Small tables with named rows and columns. After each table, cells are looked up by row and column.

Table pek
columns: libose, mifog, zerafe, nevosa, mapefe
namok: [198, 208, 168, 168, 87]
goruz: [170, 42, 147, 171, 113]
pivog: [131, 6, 85, 156, 86]

mapefe of goruz is 113
zerafe of pivog is 85
libose of pivog is 131
libose of namok is 198
zerafe of goruz is 147
mifog of pivog is 6
mifog of namok is 208
mapefe of namok is 87
nevosa of pivog is 156
mifog of goruz is 42
nevosa of goruz is 171

matuk =
          sot  pemigo  zizate  nake  lerok  kifuto   nin
ninufo   -181    -504    -710   177   -314    -425   -14
mapi     -617    -208      85  -421   -380      28   394
tefeti   -232     116    -215  -247    243    -430  -170
sakolir  -166    -562     -51   115   -291    -233  -117
vazepu     71    -386    -362  -191   -240    -299  -409
nomokap  -295     588     -51  -442   -156    -304   101
fedu      213    -559    -176  -252   -318     505   242
tevo     -167      16    -220   -75    -70    -331    16
lon      -259    -547    -552   215   -270    -289  -363
vis      -253    -451    -231  -399   -237    -355  -291
rotafi   -366     171    -455  -377    142     139  -130
paferuz  -667     423    -835  -208   -207      30   192

fedu, sot -> 213
tefeti, nin -> -170
vazepu, pemigo -> -386
nomokap, nake -> -442
fedu, kifuto -> 505
sakolir, nake -> 115
sakolir, sot -> -166
tefeti, pemigo -> 116
ninufo, kifuto -> -425
ninufo, nake -> 177

gup.tsv
	vekam	delud	sadul	dodemiz	fuv
fidekob	141	116	141	131	104
dok	126	88	90	131	145
tipepu	148	198	119	136	124
tosa	134	122	157	134	123
sivobuz	132	158	144	144	144
kel	142	12	165	132	137
mamizaz	125	134	162	142	168
zode	126	125	152	114	145
guso	144	6	109	198	127
dinan	111	156	123	177	155
purude	134	128	142	80	123

What is the dodemiz of mamizaz in gup? 142
What is the fuv of dinan in gup? 155
What is the delud of purude in gup? 128
What is the vekam of tosa in gup? 134
What is the fuv of dok in gup? 145
What is the delud of sivobuz in gup? 158
What is the delud of tosa in gup? 122
What is the dodemiz of sivobuz in gup? 144
What is the sadul of tosa in gup? 157

sepe =
	ruroral	tusi	zoz
teneno	49	43	166
vuzi	63	95	45
kad	77	113	51
doniz	73	199	173
lanano	96	168	89
pezupan	80	38	115
tenet	88	77	53
dolosa	53	121	111
fenasum	41	30	144
gime	168	57	157

fenasum, zoz => 144
tenet, ruroral => 88
doniz, tusi => 199
lanano, tusi => 168
tenet, tusi => 77
kad, tusi => 113
teneno, tusi => 43
kad, zoz => 51
vuzi, tusi => 95
teneno, zoz => 166
tenet, zoz => 53
kad, ruroral => 77
lanano, zoz => 89
pezupan, tusi => 38
pezupan, zoz => 115

letom:
	lisiki	nemosem	zelukis	momi	mun	feb	suforel	ledod
val	187	81	64	88	106	209	78	207
tego	221	62	217	55	49	173	130	210
zeri	226	220	184	153	104	199	68	159
virakav	135	225	205	227	78	51	234	81
somadi	205	49	189	164	212	232	199	184
tosufot	235	67	164	233	77	88	87	53
sidul	186	62	53	51	216	225	117	62
zol	100	149	193	87	193	147	163	164
vifafum	128	105	76	58	139	81	81	243
burag	194	219	117	124	180	162	164	119
fonove	220	172	196	75	227	130	208	137
zikag	218	168	113	132	93	148	102	74
zuvini	217	128	64	200	233	100	158	196
surod	127	104	60	219	137	160	129	172

fonove, mun -> 227
zuvini, lisiki -> 217
vifafum, ledod -> 243
zeri, feb -> 199
tego, zelukis -> 217
surod, feb -> 160
zikag, nemosem -> 168
sidul, momi -> 51
virakav, ledod -> 81
burag, feb -> 162
vifafum, suforel -> 81
virakav, feb -> 51
surod, momi -> 219
zuvini, ledod -> 196
burag, momi -> 124
sidul, ledod -> 62
burag, nemosem -> 219
zuvini, feb -> 100

kip:
,zoso,seg,sez,til,tas,gub,baloba,nuza,fubenu,doviput
teno,62912,51963,44700,41339,34528,74946,49595,53665,45394,29512
vediza,49281,48454,38510,33481,50247,26420,60375,54261,53724,50818
votusa,44910,46131,37014,44376,47220,79867,55624,43810,52120,18603
gufil,39408,42642,56123,46588,27460,3460,14186,39388,30404,69368
sel,54647,41289,42511,41602,37640,64782,43705,44896,34863,34697
vevula,64164,62656,48732,40767,32639,60403,51122,61301,57616,36636
dit,38687,41848,37727,41981,49390,49718,50964,41591,48117,35218
fenet,57985,42207,40467,30422,44642,21231,54094,54345,38272,59827
nosud,46408,38477,38921,42536,43737,64881,46698,40629,37855,30956

nuza of gufil = 39388
baloba of dit = 50964
seg of gufil = 42642
nuza of vevula = 61301
tas of sel = 37640
tas of dit = 49390
til of vediza = 33481
Which row has the largest sez? gufil

timakom.tsv
	zulak	gef	tek
nel	7606	-8743	-7326
zub	-2944	6054	-6626
zuk	2619	-8743	-8010
pim	-2617	5266	-6626
vurus	-7508	-8743	5481
kuruke	-7603	-8743	-401
rigidul	-7521	-8743	2738
fik	732	-8743	-7478
ripugiv	-7063	-873	3684

gef of ripugiv: -873
zulak of zuk: 2619
gef of vurus: -8743
tek of rigidul: 2738
gef of fik: -8743
tek of fik: -7478
gef of rigidul: -8743

luk =
,lene,fuzuto,posadeg,rimus,mim,fug,rari,mugim,kone
subuka,0.230,0.668,0.746,0.584,0.614,0.542,0.575,0.670,0.588
vipemor,0.435,0.694,0.299,0.314,0.340,0.306,0.323,0.644,0.304
kurafik,0.547,0.392,0.356,0.197,0.282,0.259,0.368,0.358,0.223
mataru,0.643,0.572,0.750,0.462,0.318,0.460,0.364,0.564,0.440
rikobun,0.479,0.146,0.231,0.570,0.679,0.597,0.701,0.124,0.610

kurafik, mugim => 0.358
rikobun, fuzuto => 0.146
kurafik, mim => 0.282
rikobun, kone => 0.610
rikobun, lene => 0.479
subuka, mugim => 0.670
kurafik, lene => 0.547
vipemor, lene => 0.435
vipemor, rimus => 0.314
kurafik, posadeg => 0.356

fal =
,nekan,tuvufa,busemus,lasom,zekez,sitoz,muru
puf,0.477,0.692,0.426,0.467,0.664,0.812,0.667
vaba,0.750,0.934,0.439,0.784,0.743,0.749,0.636
kul,0.662,0.869,0.435,0.705,0.729,0.768,0.645
zazoso,0.605,0.789,0.410,0.615,0.730,0.796,0.651
gop,0.685,0.843,0.941,0.894,0.777,0.837,0.914
zis,0.405,0.628,0.433,0.395,0.664,0.805,0.695
tezek,0.877,0.724,0.579,0.558,0.546,0.614,0.206
riranel,0.518,0.453,0.475,0.536,0.425,0.414,0.453
fesun,0.526,0.714,0.438,0.537,0.690,0.797,0.676
vutepob,0.608,0.652,0.702,0.707,0.576,0.638,0.680

kul, busemus -> 0.435
tezek, muru -> 0.206
vaba, muru -> 0.636
gop, lasom -> 0.894
vutepob, busemus -> 0.702
kul, zekez -> 0.729
kul, lasom -> 0.705
riranel, busemus -> 0.475
riranel, muru -> 0.453
zis, zekez -> 0.664
puf, tuvufa -> 0.692
tezek, lasom -> 0.558
riranel, lasom -> 0.536
tezek, sitoz -> 0.614
vaba, tuvufa -> 0.934
Which row has the largest sitoz? gop

kugavo:
             dib     guf     mur
sog        7.815  43.894  65.138
gosar    -49.629  43.202  78.509
nepesem  -67.936  38.664  80.008

gosar, dib -> -49.629
nepesem, dib -> -67.936
gosar, mur -> 78.509
sog, guf -> 43.894
sog, mur -> 65.138
nepesem, mur -> 80.008
sog, dib -> 7.815
nepesem, guf -> 38.664
gosar, guf -> 43.202

bepibo =
       luz  zored   lon   fet   vep
toba  -9.7   -4.3  -0.1  -3.1  -2.5
gevi  -1.3   -2.2  -3.6  -4.4   0.1
vel   -4.3   -5.3  -0.2  -2.4  -7.5
niv    0.5    1.9  -6.4  -4.4   7.3

toba, lon => -0.1
niv, vep => 7.3
niv, zored => 1.9
toba, zored => -4.3
gevi, lon => -3.6
gevi, zored => -2.2
niv, luz => 0.5
gevi, fet => -4.4
vel, lon => -0.2
toba, luz => -9.7
toba, fet => -3.1
gevi, luz => -1.3
vel, zored => -5.3
vel, vep => -7.5

lagopun.csv
,dek,miloda,faf
fote,159,113,64
ked,101,55,178
napokot,175,151,111
voso,52,96,100
bav,173,180,80
poz,193,162,121
ruk,79,135,134
gunib,57,86,170
vunolad,50,95,91

What is the faf of gunib in lagopun? 170
What is the dek of ruk in lagopun? 79
What is the faf of voso in lagopun? 100
What is the miloda of poz in lagopun? 162
What is the dek of ked in lagopun? 101
What is the faf of poz in lagopun? 121
What is the dek of gunib in lagopun? 57
What is the faf of ruk in lagopun? 134
What is the faf of vunolad in lagopun? 91
What is the miloda of napokot in lagopun? 151
What is the faf of napokot in lagopun? 111
Row with the largest miloda: bav

Table zorep
	sabi	rotugel	fope	dud	fidate	vev	pib	zesef
bak	0.937	0.436	0.460	0.353	0.368	0.366	0.365	0.374
movaran	0.457	0.392	0.344	0.322	0.354	0.395	0.393	0.404
vuv	0.259	0.746	0.054	0.372	0.375	0.372	0.372	0.369
zit	0.525	0.738	0.343	0.368	0.395	0.375	0.358	0.359
zir	0.129	0.313	0.014	0.348	0.372	0.399	0.389	0.385
linav	0.409	0.326	0.130	0.334	0.362	0.388	0.381	0.391
nemutid	0.404	0.848	0.074	0.354	0.382	0.387	0.375	0.377
nerosil	0.330	0.405	0.575	0.380	0.370	0.359	0.364	0.365

nemutid, fidate: 0.382
vuv, fidate: 0.375
nerosil, vev: 0.359
zir, zesef: 0.385
movaran, fope: 0.344
zir, dud: 0.348
nemutid, pib: 0.375
zit, fope: 0.343
vuv, vev: 0.372
bak, fidate: 0.368
movaran, pib: 0.393
linav, fidate: 0.362
nemutid, fope: 0.074
zit, fidate: 0.395
linav, dud: 0.334
zir, fope: 0.014
nerosil, fope: 0.575
nerosil, dud: 0.380
movaran, vev: 0.395
movaran, rotugel: 0.392

